0: np.array([3, 58, -11, -11, -15, 7, 8, -5, 0, -11, 44, 15, -14, -34, -3, -9, -22, 16, -7])
1: np.array([-54, 55, -15, 3, 35, 17, -47, 5, 50, -18, -5, -14, 6, 12, -24, 34, 12, 61, -4])
2: np.array([-10, 64, 32, 15, -62, 19, 9, -8, 23, 37, -50, -12, -20, 39, 4, -1, -15, -51, 58])
3: np.array([23, -18, 25, -20, 20, 0, -12, -25, -3, 9, 35, -8, -15, -13, -5, 35, 40, 27, 50])
4: np.array([11, 32, -39, -28, 1, 40, -16, 2, -49, 57, 40, 11, 45, -46, -29, 44, -2, -13, 12])
5: np.array([9, 22, 4, 5, 8, -2, 17, -6, 0, -15, 8, 21, -1, -25, -21, -38, -25, 15, -24])
6: np.array([39, -15, -7, 6, 4, 14, 15, -7, 3, 20, 1, -10, 25, -15, -11, 13, -33, 30, -4])
7: np.array([16, -10, -14, -17, 28, -4, -13, -45, 35, -42, 15, 26, 7, -10, 29, -2, 17, 67, 20])
8: np.array([-3, 1, -45, -1, -24, 7, -37, 5, -37, 33, -10, -22, -27, -28, 24, 40, -59, 24, 24])
9: np.array([46, 17, -38, -89, 57, 9, -59, 41, 64, 45, -76, -5, 7, -21, 11, -40, 81, 62, -41])
10: np.array([-18, -4, 29, 8, -18, -25, -20, -22, -47, 8, -29, -25, 27, 9, -7, -4, 29, -18, -20])
11: np.array([6, 17, -1, -8, -22, 10, -10, 13, -14, 41, 35, 17, -27, -8, 17, 12, 20, 19, -6])
12: np.array([-16, 57, 16, 25, -12, -9, 20, 24, 14, -41, -41, 7, 11, 31, 21, -14, -37, -48, 21])
13: np.array([49, -87, -34, 3, 14, -12, 14, -47, -15, -66, 37, 47, 42, 12, -27, -42, 5, 26, -53])
14: np.array([37, -81, -10, 41, 2, -41, 30, -35, -21, -38, 29, 17, 47, 45, -10, -42, 11, -30, -37])
15: np.array([-10, -26, 5, -34, -9, -16, 4, -19, 0, -16, 11, 12, 29, 9, 17, 20, -3, -31, 21])
16: np.array([-25, 6, -2, -16, -11, 8, -41, -22, -1, -31, 40, 29, 13, -16, 29, 12, 4, 24, 12])
17: np.array([-62, 19, -33, 15, -3, -8, -25, -10, 9, 0, -12, 16, -20, -7, -20, 15, 5, 45, 7])
18: np.array([-8, 38, 25, -13, 3, -7, -15, -5, 26, 41, -26, 28, -14, -33, 0, 39, -11, -24, -12])
19: np.array([23, 3, -18, 14, 37, -26, -4, -6, 17, -7, -16, -10, -26, -12, 4, -9, 21, -10, 16])
20: np.array([10, -22, 15, 1, -17, -14, 15, -52, -39, 29, -10, -10, 0, -8, 21, 6, 35, -21, -7])
21: np.array([60, -127, -11, 112, 4, -46, 80, -43, -42, -61, 56, 12, 98, 99, -14, -55, 47, -100, -77])
22: np.array([-21, 6, -2, -10, -13, -10, 7, -9, -9, -8, 0, 3, 12, -4, 7, 13, 4, -37, 25])
23: np.array([31, -1, 18, 14, -4, -30, 6, -7, -4, -4, -26, -18, -9, 26, -13, 1, 31, -10, 1])
24: np.array([36, -96, 3, 90, 11, -26, 68, -41, -27, -32, 13, -15, 84, 65, -11, -27, 49, -89, -50])
25: np.array([-18, 2, -24, -52, -19, 43, -35, 35, 24, 18, 30, 34, 3, -33, 14, 10, -21, 57, 3])
26: np.array([9, 35, -31, -16, 34, -15, 25, 2, -36, -9, -2, 64, 1, 6, -19, 18, -64, -1, -17])
27: np.array([-89, 89, -5, 67, 26, -29, 31, 24, 29, -41, -48, 30, 6, 47, -9, -37, -71, -58, 63])
28: np.array([33, -27, -8, -13, 24, -30, 56, -73, -4, 63, -20, -5, -15, -51, 15, 31, -33, 19, 14])
29: np.array([-16, -26, -16, 17, -15, 20, -57, -2, 10, 28, 14, 8, 2, 67, 36, 44, 51, 11, 68])
30: np.array([-27, 41, -55, -21, -25, -22, 38, 20, 15, 20, 0, -59, 4, -14, -15, 4, -8, 39, 13])
31: np.array([-41, 10, 11, -11, -12, 32, -16, 7, 1, 31, 14, -36, -29, -34, -25, -10, -15, 13, 8])
32: np.array([57, 17, 4, -15, 17, 43, 12, 14, 20, 48, -50, -8, 2, -19, -32, 23, 33, 68, -34])
33: np.array([-50, 38, 22, 41, -18, 37, 52, 50, -22, -10, -15, 13, -8, 1, -39, 14, -28, -63, -16])
34: np.array([73, 14, -31, 19, 31, -9, 5, -20, -17, 6, -8, 7, -22, -4, -10, -26, 4, 29, 6])
35: np.array([42, -30, 8, -7, -3, -21, 2, -37, -23, 1, -11, 36, 15, 22, 32, 11, 25, -10, -27])
36: np.array([-17, 64, 0, -26, 1, -55, -34, 5, 59, 18, 19, 28, -23, -34, 12, 33, -58, 32, 6])

np.array([-27, 37, -25, -97, 60, -6, 3, 127, 28, 84, -69, 11, 127, -17, -14, -11, -127, 38, 109]) 25 30 6 36 26
np.array([35, 0, 2, -32, 8, -14, -2, -24, 7, -28, 10, 19, 3, -7, -11, -24, -14, -8, 0]) 5 15 19 22 0
np.array([-10, -32, -6, -17, -32, 36, -5, 6, -18, 31, -35, -67, -3, 20, 39, 22, -9, -39, 47]) 22 15 8 20 31
np.array([57, -5, -39, 7, -19, -9, -10, 28, -32, -27, 42, 54, 1, 47, 36, 10, 21, -37, -4]) 35 15 11 22 23
np.array([-86, 110, 18, 83, -22, -13, 42, 44, 0, -40, -68, 38, 11, 27, -4, -23, -76, -93, 40]) 27 12 33 2 22
np.array([-18, 7, -2, 27, -22, -11, 23, 28, -15, -13, -11, -20, -8, -14, 13, 6, -34, -23, 9]) 22 12 5 23 15
np.array([-5, 28, 43, -17, -28, 9, -9, 26, 1, -9, -37, -34, -28, -77, -19, 4, -21, -8, 45]) 31 18 22 0 5
np.array([-6, 19, -8, 69, -14, -20, -8, 17, 21, -17, -7, 12, -2, -31, 4, 20, -25, -22, 37]) 22 19 12 17 18
np.array([6, 15, -9, -1, 15, -14, -11, -27, -33, 22, 22, 8, -45, 23, -17, -13, 6, 22, -23]) 11 34 5 23 19
np.array([12, -37, 28, 27, 15, -32, -34, 34, -5, 10, 6, -30, -12, 59, 69, 45, 32, -16, 36]) 29 23 15 19 3
np.array([-36, -6, -21, -33, -44, 26, 0, -15, 36, 21, -41, 37, -29, -2, 36, 26, 17, -9, 49]) 22 15 18 17 11
np.array([20, -54, -38, -17, 8, -22, -29, -59, -33, -61, 36, 59, 46, -30, -11, -57, -33, 61, -48]) 13 7 5 16 14
np.array([9, -13, -43, -38, -26, -37, -79, 53, 24, 7, -75, -2, 21, 37, 46, 66, 29, 25, 25]) 29 8 15 23 22
np.array([-52, -19, -22, 27, -34, -52, -32, -13, 45, -18, -16, -26, -41, 6, 14, 33, 38, -43, 40]) 22 19 17 23 15
np.array([63, 21, -14, 15, 70, 0, 9, 11, -5, 2, 77, 49, -53, -1, -39, -70, -46, 31, -69]) 5 34 0 26 6
np.array([-44, 30, 35, 16, -28, 12, 12, -12, 32, 12, 12, -48, -28, 8, -4, -12, 60, 33, 35]) 31 23 17 11 3
np.array([2, 11, 4, 6, -5, 14, 9, -24, -1, 9, -21, -18, -9, 1, 22, 8, 12, -26, -2]) 22 20 23 19 10
np.array([8, 11, 22, -57, 10, 21, -33, 38, -17, 33, -31, -3, 26, -12, 27, 6, -6, -66, 52]) 22 15 18 10 19
np.array([-33, 8, 33, -1, -54, 16, 2, -4, -32, 23, -38, -12, 8, -3, -2, -7, 4, -24, -19]) 10 22 20 31 23
np.array([-5, -21, -24, -8, 16, -17, -9, -3, 2, 8, 36, 29, -25, 21, -11, 5, -17, 10, -2]) 11 5 15 22 19
np.array([25, 49, 31, -2, -13, -16, 14, -34, -18, -51, -43, 13, -5, 59, -16, 21, 34, 30, -43]) 23 35 10 5 20
np.array([-44, -21, 5, -64, -71, -14, -44, -39, 5, 5, -65, -64, -72, 56, -72, -6, -51, 7, 51]) 31 2 17 8 23
np.array([2, -22, -9, -27, 4, -36, 2, 19, -6, 4, -6, -10, -20, -20, -28, -36, -31, 12, -8]) 5 19 6 31 23
np.array([-57, -14, 1, -74, 25, 52, -39, -52, -15, 6, 9, -115, -61, -40, 47, 54, -8, 43, -10]) 31 8 3 16 11
np.array([22, -24, 8, -21, -8, -13, -39, -34, -7, -37, 14, 42, 9, -37, -21, -29, -12, 42, -24]) 5 16 7 6 0
np.array([35, -9, -10, 55, 16, 6, 34, 13, 17, 42, -14, -19, 31, 25, 24, 3, 66, -44, 22]) 23 19 20 22 35
np.array([45, 8, -7, 26, 26, -13, 0, 3, -8, -2, 25, 8, -29, 18, -19, -6, 3, 0, -37]) 34 5 19 23 6
np.array([-19, 15, 9, -12, 1, 0, -20, -8, 6, -10, 10, -9, -7, -2, -3, -21, 13, -3, 34]) 22 19 16 31 15
np.array([19, -10, -5, 19, -24, 41, -20, 11, -5, 47, -18, -37, 8, -12, 10, 11, 2, 39, -11]) 6 11 31 32 8
np.array([6, 7, -13, -10, -21, 16, -34, -14, -1, 26, -2, 15, 6, 5, 26, 30, 15, -12, -14]) 11 22 18 35 15
